In the rows, 128 means zero.
Each path is a new rotation, seen through one point. The rows after it are directions, each followed by how far the rotation turns it, in degrees each step (0 if it stays put).
Each turn is a multiple of 5 degrees from 10 to 175, or 0.
Each row of a path follows its step; steps can be skipped.
Path 1:
step 4: [139 131 135 120 121 124 133 121 149 129 138 123 129 120 141 122 127 131
 129 132 134 128 122 129 133 126 131 119 137 123 129 123 124 123 123 132
 128 122 129 126 133 141 141 116 125 133 126 131 122 138 114]
step 5: [129 136 124 133 145 140 124 134 134 127 136 116 128 136 131 129 139 128
 121 131 130 132 115 140 129 128 130 123 127 129 128 120 121 122 123 125
 141 118 130 114 132 132 144 130 125 119 121 121 121 131 127]
step 7: [132 124 123 125 121 126 122 121 125 125 120 123 123 129 120 132 128 115
 125 141 146 127 119 125 137 127 124 141 125 115 128 124 121 126 130 131
 131 130 122 130 123 131 144 139 131 143 121 121 129 140 127]
step 9: [121 125 125 141 137 129 115 128 132 125 131 131 138 137 125 144 141 133
 133 126 136 133 135 134 128 139 124 129 123 132 122 129 125 113 134 129
 131 131 132 120 133 130 133 124 143 127 114 126 126 142 131]
step 10: [132 124 127 130 122 138 128 130 126 125 137 134 126 136 124 130 126 120
 125 127 127 119 138 135 130 127 128 144 122 125 130 126 137 126 148 126
 119 144 122 110 135 131 129 118 129 128 127 120 139 137 130]
step 12: [135 122 125 130 123 130 130 128 129 133 120 114 135 124 142 129 139 123
 125 118 125 125 131 137 132 136 120 125 137 136 125 129 109 125 140 116
 125 121 124 124 132 126 126 113 123 129 132 132 131 140 116]
step 13: [129 117 130 142 133 139 135 141 135 120 129 124 138 128 128 137 127 130
 131 121 125 117 135 125 121 135 121 130 113 133 133 123 111 116 125 117
 127 127 127 121 132 123 136 122 125 122 120 135 120 123 133]
step 14: [132 128 121 137 127 134 130 132 118 125 118 122 131 117 124 133 126 122
 124 124 127 123 130 140 115 134 128 146 124 128 135 121 125 138 127 134
 123 145 110 117 128 130 131 133 123 126 130 140 134 125 128]
step 16: [126 131 123 135 129 117 120 129 131 141 120 139 138 116 126 129 132 117
 135 121 129 122 118 138 132 141 136 115 128 133 127 110 118 131 137 123
 134 118 130 125 135 128 129 125 120 125 130 136 129 129 125]
[127 130 127 129 125 130 129 128 130 127 128 129 127 129 126 127 125 128
 127 129 128 126 124 127 125 127 129 131 128 128 126 128 130 128 128 127
 124 129 123 127 125 128 127 130 131 133 128 129 129 127 127]
95
[127 130 128 127 128 128 130 126 131 131 125 130 130 126 131 128 129 129
 128 129 128 127 124 128 131 129 129 124 128 131 130 131 125 127 127 124
 127 129 129 128 128 129 128 127 128 131 128 128 128 131 131]
90
Path 2:
step 0: [140 122 130 136 127 121 131 124 120 135 126 131 144 129 127 122 121 126
 137 132 120 126 117 128 124 131 133 129 128 123 131 128 133 127 139 120
 131 126 126 135 146 126 122 136 126 129 124 126 124 131 113]
step 1: [130 138 137 123 119 117 119 123 130 132 123 130 132 136 122 123 127 131
 130 124 135 133 130 125 127 137 138 132 122 136 126 119 130 132 133 120
 122 133 117 135 136 128 126 134 137 125 143 119 127 133 140]
step 7: [139 122 129 130 120 122 131 136 116 126 129 121 131 129 129 105 123 136
 128 123 118 125 127 123 125 126 124 124 120 127 130 137 136 125 138 122
 123 126 128 130 132 129 119 129 120 129 141 126 129 122 126]
step 8: [133 128 135 118 121 118 129 124 121 124 120 129 124 131 134 132 126 132
 127 119 120 120 117 139 129 131 130 122 121 131 129 115 135 141 127 125
 133 128 124 127 141 123 127 124 134 112 133 120 124 125 131]
step 11: [141 128 122 126 128 122 125 128 116 128 118 132 131 131 127 128 128 131
 130 128 115 125 115 125 133 127 125 124 130 128 133 124 131 126 131 124
 128 121 127 125 132 132 117 135 131 103 129 141 129 127 122]
step 13: [136 132 125 123 123 132 126 133 124 125 117 117 122 135 117 138 128 133
 131 131 122 124 135 130 136 132 125 122 125 121 116 125 132 129 136 124
 131 124 130 122 128 117 118 119 139 131 141 128 131 141 124]
step 14: [143 126 132 135 122 135 136 138 117 123 134 137 136 123 124 123 128 122
 129 122 123 122 127 123 135 129 133 124 121 128 128 122 130 115 124 124
 124 122 129 125 141 122 117 134 133 124 131 132 134 122 118]
step 15: [138 136 137 132 128 127 125 128 126 136 121 126 121 140 135 116 137 131
 122 119 131 133 134 127 124 123 137 124 129 121 124 117 131 134 134 124
 131 124 132 122 138 130 129 135 136 111 139 125 123 128 126]
step 17: [137 132 137 129 129 128 129 126 119 130 129 130 133 125 122 141 124 117
 137 116 121 125 134 129 133 140 141 133 127 124 120 121 133 123 123 118
 130 134 126 124 138 127 127 121 129 123 140 126 141 127 129]
[129 128 127 129 132 126 130 128 128 127 131 128 127 129 125 127 127 129
 130 124 130 126 128 129 126 126 131 127 125 129 126 129 130 126 127 126
 127 128 131 132 131 128 131 126 128 130 128 128 128 125 128]
155
[125 130 129 130 128 126 130 127 127 129 127 130 129 128 131 128 128 131
 126 126 127 126 128 129 129 125 129 130 128 129 128 126 126 127 123 125
 128 129 127 125 127 126 128 127 131 124 125 129 129 125 127]
115
[129 128 128 126 128 127 126 127 127 127 131 128 124 134 128 130 130 130
 124 126 129 129 127 131 130 130 129 129 132 126 126 129 127 128 128 128
 126 131 128 129 128 128 128 129 130 126 128 125 130 129 129]
155
[131 128 128 129 127 125 131 129 122 129 128 127 125 126 129 126 128 127
 128 128 130 129 124 123 126 128 128 126 131 129 130 128 125 129 130 126
 128 127 128 128 130 129 129 129 129 128 126 128 130 128 128]
100
[131 127 130 128 128 129 128 129 128 128 128 130 130 127 126 130 130 128
 131 126 130 130 130 126 129 127 131 129 130 132 128 129 129 126 129 130
 132 131 125 127 128 127 127 131 124 124 126 126 128 127 128]
130
[129 127 125 124 129 127 128 128 128 129 125 125 127 130 130 126 127 130
 125 128 133 128 128 126 127 127 125 129 126 129 127 129 128 125 128 128
 129 132 130 124 129 127 127 126 125 129 130 126 126 128 127]
130
Path 3:
step 1: [116 123 124 132 122 140 124 130 133 129 115 131 128 127 134 136 134 127
 135 134 124 129 132 126 132 135 133 125 130 111 131 125 131 131 137 138
 116 123 114 141 127 133 129 137 136 120 127 131 133 122 139]
step 4: [124 130 126 122 129 130 132 130 138 127 124 130 124 131 136 125 135 128
 135 127 128 120 130 135 129 127 131 122 139 128 128 121 127 122 131 134
 128 118  98 127 129 138 128 127 140 131 118 126 135 134 139]
step 5: [128 131 133 124 115 136 136 131 142 120 119 114 122 133 129 130 131 119
 131 139 128 119 136 116 127 136 138 130 136 130 134 127 123 135 123 139
 125 127 130 121 126 125 135 123 127 121 123 130 139 124 131]
step 8: [131 134 120 121 126 136 130 116 140 110 123 123 124 133 133 125 118 125
 127 131 129 129 125 129 131 144 136 118 129 127 138 137 134 126 130 133
 128 135 117 133 123 125 136 123 126 119 120 131 139 129 131]
step 10: [121 131 126 137 127 136 131 127 135 133 118 133 124 130 135 125 150 138
 128 129 124 119 137 125 129 133 126 124 129 133 139 125 130 134 133 131
 125 115 120 128 133 142 123 129 124 123 130 123 143 122 122]
step 11: [125 127 133 127 125 134 131 121 134 127 127 124 123 132 128 132 130 135
 138 127 108 125 128 129 125 136 144 124 118 130 134 135 130 126 127 141
 130 126 128 122 128 136 142 117 131 119 130 135 138 142 136]
step 13: [121 134 122 113 127 129 143 131 131 119 126 130 129 134 136 128 140 134
 137 123 132 121 133 120 128 136 122 115 138 134 138 120 130 136 121 133
 126 122 119 133 134 122 124 121 126 130 128 125 134 127 126]
step 14: [120 126 127 128 122 131 131 123 143 125 123 119 127 132 135 138 129 123
 135 130 112 124 139 132 139 139 135 122 123 117 132 119 129 143 142 128
 129 126 126 136 129 127 137 125 131 126 128 130 134 134 126]
step 15: [125 130 127 134 132 136 123 124 128 119 130 124 122 128 124 126 123 138
 127 129 138 117 130 126 133 146 131 135 125 122 128 133 130 138 143 135
 133 115 122 112 129 133 127 118 129 125 141 130 131 128 131]
[128 128 129 128 124 128 129 126 126 125 127 124 129 127 130 128 126 130
 129 128 131 130 124 129 129 128 126 128 128 130 129 125 127 125 126 125
 126 131 124 128 127 127 127 126 131 130 127 128 130 129 129]
85
[132 129 129 131 130 129 127 126 127 128 130 129 128 126 126 127 126 131
 128 129 126 124 126 128 127 127 124 128 125 128 127 128 132 128 127 129
 129 129 127 128 125 130 130 127 126 128 131 131 130 132 128]
85
[130 124 127 126 127 130 128 130 128 131 127 128 126 130 128 129 130 129
 127 129 127 129 129 134 133 126 127 127 125 130 129 128 130 129 128 129
 128 128 126 129 130 127 132 129 129 128 126 127 130 128 130]
110
[127 128 126 129 128 129 128 128 127 127 129 127 129 129 126 129 128 126
 124 128 130 126 130 126 127 130 125 129 130 136 128 129 129 126 128 130
 128 126 127 125 129 126 127 128 125 128 128 125 132 125 128]
135
Path 4:
step 1: [125 124 125 117 131 126 124 123 119 130 135 132 121 118 129 118 133 133
 144 130 114 119 135 126 131 126 127 123 129 123 127 134 131 128 133 133
 130 124 131 127 133 133 122 125 127 120 134 123 118 127 135]
step 4: [127 123 130 129 125 127 132 134 136 135 132 128 122 114 126 122 125 128
 120 136 120 139 127 121 127 124 129 143 124 123 124 128 140 132 129 132
 122 131 132 124 133 124 112 126 122 125 131 127 130 137 128]
step 5: [129 132 141 137 131 131 130 121 128 132 123 129 135 124 133 128 120 122
 128 133 122 127 137 126 124 121 123 140 123 131 118 128 122 117 120 127
 121 123 133 123 126 131 135 121 122 136 125 126 129 114 125]
step 13: [129 130 124 127 136 126 134 126 123 121 134 135 135 125 131 123 133 125
 115 128 121 120 129 126 127 121 133 128 125 119 125 134 129 139 123 133
 132 116 129 132 132 122 119 118 123 132 142 130 130 128 126]
step 14: [136 132 132 124 128 130 123 121 133 124 135 136 132 121 129 123 119 127
 119 135 124 128 137 123 121 134 131 126 124 129 121 123 136 126 130 121
 113 128 134 136 121 139 137 132 131 123 135 132 132 134 128]
step 15: [133 140 128 126 123 132 129 133 125 130 123 119 135 136 119 135 129 138
 122 138 129 127 135 128 127 121 127 125 130 119 131 116 128 125 124 132
 120 134 143 126 131 120 131 130 127 120 124 130 134 120 131]
step 16: [122 127 126 128 130 119 129 127 123 134 139 123 127 128 129 124 113 123
 121 129 133 122 128 126 126 116 128 132 127 115 130 126 138 126 130 133
 141 139 123 129 137 132 125 135 126 136 126 123 127 124 132]
step 17: [131 122 137 124 135 115 125 121 133 135 126 134 111 128 128 120 122 138
 139 130 125 120 137 127 129 124 130 126 125 130 130 123 130 126 129 127
 128 126 132 124 118 134 129 119 119 128 128 124 123 124 131]
step 18: [125 130 140 118 136 130 126 135 125 123 121 121 130 133 130 132 128 125
 133 129 117 117 121 135 130 132 118 125 126 134 132 127 139 136 133 131
 121 132 126 120 128 116 134 126 129 130 133 123 125 120 121]
[130 130 127 126 125 128 127 125 128 129 128 126 126 128 129 130 128 125
 130 130 128 125 127 128 130 126 127 133 131 129 130 129 127 126 129 127
 130 129 128 128 126 129 127 125 126 131 126 125 127 128 129]
65
[127 128 126 128 126 130 129 128 131 123 126 129 126 125 128 128 127 128
 128 131 128 126 128 128 133 129 127 127 128 128 126 127 130 128 128 128
 125 131 127 125 126 124 129 130 127 126 126 126 130 130 129]
100
[126 126 131 128 126 124 129 129 129 130 127 127 126 131 129 127 126 128
 129 130 129 127 128 128 126 126 126 128 125 129 126 129 126 124 127 128
 127 127 124 125 129 124 128 127 126 129 128 127 127 132 125]
60
[127 125 127 125 129 131 127 128 131 127 125 129 128 132 130 124 128 128
 129 129 128 127 126 126 128 128 132 127 127 129 132 128 129 127 128 128
 128 127 127 130 126 126 126 129 128 131 132 129 127 126 126]
70
